Each row is where one point has got to under a steady rotation. How many ticks took it there?
The counts run from 0 to 234.
[ 11   0  -9 -20   0  -6 -12  -2 -10 -14  -2  -7   5  -6  -8   4  11   6
   8   1  -1  16 -26  -3   3   4 -21 -18   5  -8 -16  25  15   5 -14  -6] : 154
[ 12  -3  -9 -12  20   3  -5   3  -9 -14 -16  -2   6 -20   4  -1  14 -15
   8  11 -13   9 -17 -11   2   4 -12 -23  -9  -2 -11  19  18  -8  -3   6] : 133
[  6   7  -4   0  -8  -6  14 -12  -7 -17  -1   0  19   2   4   7   2 -19
   2  -5   0  12 -21 -22 -11   6 -13 -33  10  -2  -6  12   6 -11   2  12] : 140
[ 14  -5  -8  -4  -4 -11   4 -16  -5  -9   6   3   6   0   3  -8  -6 -11
  14   0  12   9 -17 -16  -3  18 -17 -22  10  -2   0  23  14  -6 -25  -5] : 83
[  8   0 -21 -10  -3  -8   6  -9 -11   1   2   2   9   1  17  -1  -8  -9
  18   4   3   9 -22  -8 -18  20 -11 -18  19  -7   0   4  22  -6 -16  -7] : 173
[ 12  11  -3  -2  -3 -10   5 -14 -16  -7  -9  14   7   0   7 -12  -2 -15
  13   7  -3  26 -14 -14 -13   4 -10 -31  11  -2  -4   1  23  -5  -6  -9] : 195
[ -1  -2 -17 -14   2   4   3   6  -9 -18  -2 -11  21  -8  15  12   4 -12
   2  -4 -11   6 -28 -12 -16  12 -13 -19   9  -4 -14  12  14  -7   6  10] : 231
[ 11 -12  -6   7   3  -8   5  -5  -3  -4  -7  -3  11  -5  -9  -5   4 -24
   9   1   0   0 -19 -22   2  25 -14 -28  -1  -4   3  12  20 -16 -11   9] : 204
[  0   5 -14 -18   3  -5   0 -11 -23  -4  -2  11   2  -2   9  -8   3 -20
  14   5   0  13 -15 -10   1   6 -10 -27   9   1 -10  16  26  -7  -7 -13] : 129
[ 13  -5  -5 -19   9  -5  -6   8 -11 -15  -8  -6   4 -21  -3  -3  12   7
  19   8 -12  20 -20  -4  -1   1 -18 -18  -1  -6  -9  11  22   2 -14 -10] : 222
[ 25  -2  -6   2  12  -6  13  -5   2 -13  -7   4   5 -25   9  -1   2   9
  13   9  -2  16 -13 -12 -12   3 -19 -21   5  -5   3  14  11  -1 -26   0] : 79
[  2  -3  -3   3   1  -4  19  -5 -12 -11   4   5  16  -8  16  -2  -3 -20
   4  -9  -5   6 -19 -30 -16   5 -11 -26  11   5   0   2  17 -13   3   1] : 72
[ 15   3 -10  -1  11  -9  -5   6 -11  -9  -8   7   7 -24   4   5   5   7
   2  -9 -17  15 -25 -10 -19   3 -15 -11  12 -14  -6   4  24  12  -5  -7] : 100
[  6   3  -6 -19   8   6  -6  10 -14 -19 -11  -7  13 -22   2   5   9  -5
   3  -2 -13  16 -18 -14   6  -1 -13 -26  -3   3 -17  15  14 -12  -2  10] : 66
[ 13  -9   2   6   9   2   3   2  -1 -14 -14  -1  14 -20  -4 -10   4 -15
   7   0  -8   8 -14 -24   1  14 -12 -29  -9   4  -1   7  15 -21  -9  16] : 136
[ 10  -7  -9  -5  12   8   7  11  -2 -15  -9 -10  20 -23  13  17   3   0
  -1  -3 -17   5 -26 -13 -17  10 -13 -17   6  -4  -6   7  13  -8   0  12] : 233
[ 15  -8 -14   6  13 -10   1   1  -3  -5 -10   2   4 -21  -8  -5   7 -16
  10   5  -3   2 -15 -20   3  21 -14 -21  -4 -10   0  20  21  -6 -15  10] : 202
[ 17 -11  -3  -7   6   6  -5   1  -6  -1 -11  -4   8 -20  -2   0  -6   2
   4  -4  -1   8 -18  -8  12  19 -22 -23   1   6   0  11  16 -21 -27   8] : 180
[ 14   0 -10   5   2  -6   8   9  -8  -8  -4   2  12 -26  11  -3 -10  11
   9 -10  -9  15 -17 -20 -18  12 -13 -17  14  -7   6  -3  18  -3 -17   3] : 169
[  9 -16  -9  -9   3   0   6  -8  -1  -8   1  -3   9   0  13  -7  -8 -19
  14   2   7  -1 -17 -17  -4  26 -18 -21   4   3  -2  15  17 -17 -20   1] : 16
[ 12 -11  -2  -6   0   6  -4  -4  -7  -1  -8  -1   9 -13  -1  -3  -9  -3
   2  -8   1   8 -17 -14  14  21 -22 -27   3   8  -1  10  16 -23 -22   6] : 181
[  6   0 -17  -2  -4  -9  10  -7 -12   1   3   3   8  -4  15  -4 -13  -5
  16  -2   2   9 -19 -13 -19  20 -13 -20  18  -6   3   1  24  -6 -18  -7] : 172
[ -5  -5 -10 -14  -7  -1  -1   4 -16 -17   3 -10  16  -2   4 -11  -5 -17
  12  -9   0   5 -16 -22  -7  18 -14 -22   6  -1 -10  10  20 -12  -7   5] : 228
[ 17   6  -4  -2   9   0   6   3 -16   2 -11  10   6 -28   6   6   4  13
   2  -4 -13  22 -19  -7   2  -8 -19 -25   9   3   0   2  17  -7 -16  -9] : 123
[ 10  -1 -22 -20   5   0   1  -7 -11   0  -6  -4   6   1  15   9  -1  -6
  14  13  -1   9 -25   5 -14  18 -16 -20  14  -8  -8  13  21  -5 -16  -4] : 175
[ 21  -4  -5   9  11 -11  18  -2   2  -4  -4   4   7 -24   4  16  10   5
   1  -1  -9  10 -28 -13 -11   0 -21 -19   9  -9   3  16   9   4 -12   0] : 145
[ 10  -3  -6 -18   7  -7  -2   6 -13 -10  -6  -6   5 -14   0   1  15   4
  18  10 -10  18 -24  -1  -6  -3 -16 -20   5  -7 -10   9  22   4 -10 -15] : 221
[ 15  -3   0 -10 -11 -14   4 -12  -7  -7   3  -1   5   8  -5  -4   3  -4
  17   6   4  19 -23  -4  -4   6 -21 -27  11  -2  -6  14  16  -3 -19 -16] : 151
[  8  -1   0   8  -4  -2  12  -6  -5 -15  -5  -3  19  -6   1  -6  -1 -21
   6  -7  -1   9 -13 -28  -6  12 -13 -32   2   3  -1   6  11 -20  -4  16] : 138
[ 13  14  -9  -8  -2 -11  -1 -15 -18  -9  -9  13   6   0   7  -7   2 -13
  15   9  -2  25 -13  -7 -14   4  -9 -29  11  -4  -8   6  21  -2  -5  -6] : 196
[ 15  -5  -5 -13   2   9  -3  -9  -1 -16  -8 -11  15   0   7  15   2  -9
  -1   2  -4  10 -27   0  -4  11 -20 -23   6   3 -14  21   3 -15  -7  10] : 20
[  8   9  -4  -5  -8  -7  -3  -4 -14 -16  -2   2  15  -2   5   6   0  -1
  -3 -14 -12  24 -27 -10 -18  -1 -17 -20  20  -5 -12   4  18   5   6  -6] : 97
[ 16   2  -1   4  -1  -5  12   1  -4  -8  -4  -4  16 -18  -7  22  11  10
  -3  -8 -10  14 -28 -10   1  -3 -19 -25   7  -4  -4  13   5  -2  -9   8] : 211
